Each row is where one point has got to under a steady rotation. How many ticks took it there?
The counts run from 0 to 58.
[147  93 110 133 142  99  96 154 162 169 139  95 148 148  98 103  96 163
 162 133 130 117 131  96 159 114 108 120  99 148 154 103 125  78 176 126
 113 149 163]  29
[143  95 117 141 144 122  93 132 173 162 143 162 132 168 126 118  90 121
 165 144 138  99 119 109 143 119 116 135 105 136 170 100  90  94 167 123
 125 181 165]  17
[121  91 117 172 148 122  83 135 158 160 144 169 144 159 123  93 115 121
 160 150 136  98 108 110 139 120 105 143 122 136 184 130 103  87 166 110
 125 184 179]  13
[135  80 135 127 111  94 107 139 147 166 142 122 153 152 130  95  94 116
 161 146 118  97 116  90 149 122  79 123 123 153 191 110 110  98 157 138
 112 149 162]  32
[124  76 118 145 116  88 113 123 161 153 121 129 171 149 123  97 110 123
 158 146 120 110 113 102 144 126  79 115 118 148 191 125 118  90 171 130
 109 154 177]  14
[132  83 114 135 130 109  90 123 173 142 126 133 158 139  82 106  91 138
 165 145 129 108 108 100 141 100 103 110 114 124 157  97 109 101 165 121
 104 162 187]  0
[141  74 125 129 123 109 103 125 146 146 148 116 164 150 113 100 115 137
 162 146 115  94 110  98 157 119  78 111 134 159 161 107 130  89 155 116
  98 149 167]  36
[140  84 115 131 128 118  98 172 160 175 148 102 135 140  97  90  86 152
 141 105 122 105 143  95 169 115 112 104 109 160 143  85 127  79 174 128
 118 147 152]  51
[ 92  99 112 146 143 114 110 146 174 165 134 139 166 156  80  90 108 134
 154 112 137 107 113  79 135 110 110 128 123 131 151 123 131  66 174 118
 121 156 174]  8
[125  91 117 132  99 113 109 149 173 156 154 136 142 161  87  91 102 133
 152  98 132  83 124  96 159 139  99 114 123 155 146 108 133  85 146 114
 102 165 153]  44
[105  92 118 159 132 136 102 160 165 160 151 132 150 164 104  93 113 157
 145  95 139  89 114  93 154 131  96 123 131 145 144 119 142  63 143 108
 120 173 146]  48
[116 115 117 152 137 103  80 156 156 184 144 146 137 151 101  77  97 117
 135 114 138 112 110  85 145 118 132 139 101 146 164 104 114  88 183 119
 130 162 165]  16
[143  88 113 159 156 112  89 149 157 165 146 129 139 151 137  83 119 130
 160 148 128 122 113  95 163 124 107 153 108 159 177 122 117 101 179 116
 138 157 169]  24
[125  99 117 159 139 124  81 177 155 180 153 136 126 153 106  83 100 132
 140 107 143 109 121  89 154 126 133 126 113 142 150 107 114  80 171 114
 132 175 153]  34
[128  85 123 148 150  93 105 136 163 165 123 105 161 147 117 111  93 150
 162 151 127 125 138  86 128 100 105 124 114 140 171 121 117  80 195 127
 131 149 182]  7
[140  88 128 129 113 105 112 156 164 168 137 144 131 166 140 110  85 126
 159 133 138  88 120 103 166 126 108 128 105 156 161  95 107  78 160 123
  98 171 160]  39
[110  84 116 142 112 108 108 148 174 159 144 140 161 152  84  83  97 144
 150  96 136  90 116  80 135 132  98 121 134 148 152 104 131  63 156 116
 115 171 165]  26
[136  75 121 135 137 115 117 161 154 167 141 100 146 162 113 103  93 169
 161 134 119 109 138  88 165 132  99 117 114 158 139 102 132  71 171 115
 112 151 151]  47
[146  69 108 137 116 125  86 142 170 159 151 128 146 147  83  98  98 146
 162 124 113  88 123 106 168 115  96 107 125 150 154 100 120  86 154 114
 101 159 153]  40
[116  74 120 154 138 101  84 143 147 174 155 122 159 136  90  63 116 131
 136 121 124 115  97  82 152 118  80 123 124 156 168 115 140 104 158 117
 132 146 167]  19
[149  99 123 162 153 106  80 132 144 171 141 129 151 136 133  81 110 105
 158 156 128 127 114 107 143 112 118 136 104 146 189 112  98 113 191 138
 128 155 168]  6
[110  88 122 158 154 115  97 169 162 166 154 136 143 158  86  93 103 155
 148 106 134  95 104  92 157 135 118 136 132 137 151 116 131  68 161 107
 126 171 164]  30
[120  81 125 137 131  98 116 153 169 166 128 121 161 163 134 105 104 152
 165 143 141 113 130 101 150 126 105 124 109 132 165 120 121  68 185 122
 111 157 177]  25
[146 102 126 156 112 134  67 156 151 163 170 148 137 145 110  71 110 112
 145 121 127  84 109  98 159 123  95 126 120 168 166  87 116 108 145 115
 122 164 145]  45
[125 107 113 167 146 150  87 171 160 169 174 137 134 160 109 109  98 148
 147 112 138 104 131 100 161 126 130 132 123 147 136 100 127  78 154 120
 126 169 143]  52
[125  85 124 140 114  84 103 146 159 167 132 113 162 129  87  63 110 132
 144 111 133 104 109  78 136 119 101 121 115 148 167 104 134  83 176 131
 113 136 163]  15
[112  96 114 127 114  96 108 125 180 159 124 134 158 143  78  87  92 130
 153 116 139 102 105  87 133 117 103 115 117 119 157 106 127  70 167 128
 103 158 175]  4
[151  90 120 142 123 141  98 158 171 168 149 140 132 180 137 123  81 130
 174 139 131  86 131 106 167 131 108 118 117 154 159  98 108  85 150 126
  98 170 154]  57
[126  92 114 159 124 103  90 160 152 163 156 106 149 136  97  63 122 133
 135 109 123 114 106  85 152 125  89 123 132 165 156 111 150  86 157 125
 117 135 143]  37
[128  75 104 157 143 118  54 143 154 166 165 144 145 144  82  73 116 110
 145 117 121 101 102  92 158 107 101 127 114 148 159 109 116 110 174 125
 135 175 154]  23
[130  96 119 137 120  92  96 157 150 172 148 103 140 143  85  78  95 143
 142 111 127 102 127  90 153 124 105 115 107 165 162 103 121  85 180 125
 103 140 154]  33
[141  70 107 137 120 104  90 122 158 158 142 118 154 140  91 109 100 146
 169 151 118  96 115 104 160 117  90 103 124 140 163 120 118 106 165 118
  96 165 178]  18
[155  84 121 136 125 107  91 148 143 177 144 133 129 149 136  92 101 117
 154 142 121 111 120  96 167 118 106 129  98 161 182  96  99 107 171 130
 118 161 160]  28
[119 107 135 177 156 112  94 149 150 179 140 136 156 143 130  69 119 122
 147 143 140 119 111  84 139 107 113 150 103 145 183 136 109 103 181 135
 145 144 170]  2
[155  93 118 150 142 107  81 155 153 178 161 111 130 153 145 102  99 137
 161 142 115 101 127 101 165 118 106 126 108 174 167 105 108 105 168 130
 121 157 148]  46
[142  69 125 142 110 114 109 142 145 147 151 107 158 159 126  94 103 144
 152 139 108  89 127  91 161 120  71 118 133 172 171 100 140  95 148 123
 103 142 157]  54
[124  82 112 119 113 105  97 134 169 156 140 140 142 145  73  99 101 136
 156 113 133  94 110 101 154 112  91 112 124 138 157 100 114  88 159 118
 101 156 174]  22
[123  91 126 167 132 127  90 144 163 165 160 154 155 165 138 101 105 118
 151 141 133  97 110 107 154 139  90 141 134 149 185 126 117  82 156 118
 120 191 162]  31
[139 100 124 160 118 120  87 137 155 163 166 165 132 165 137  76 103 111
 159 125 132  82 110 106 159 146  96 132 134 166 178 113 123  94 142 124
 123 178 146]  49
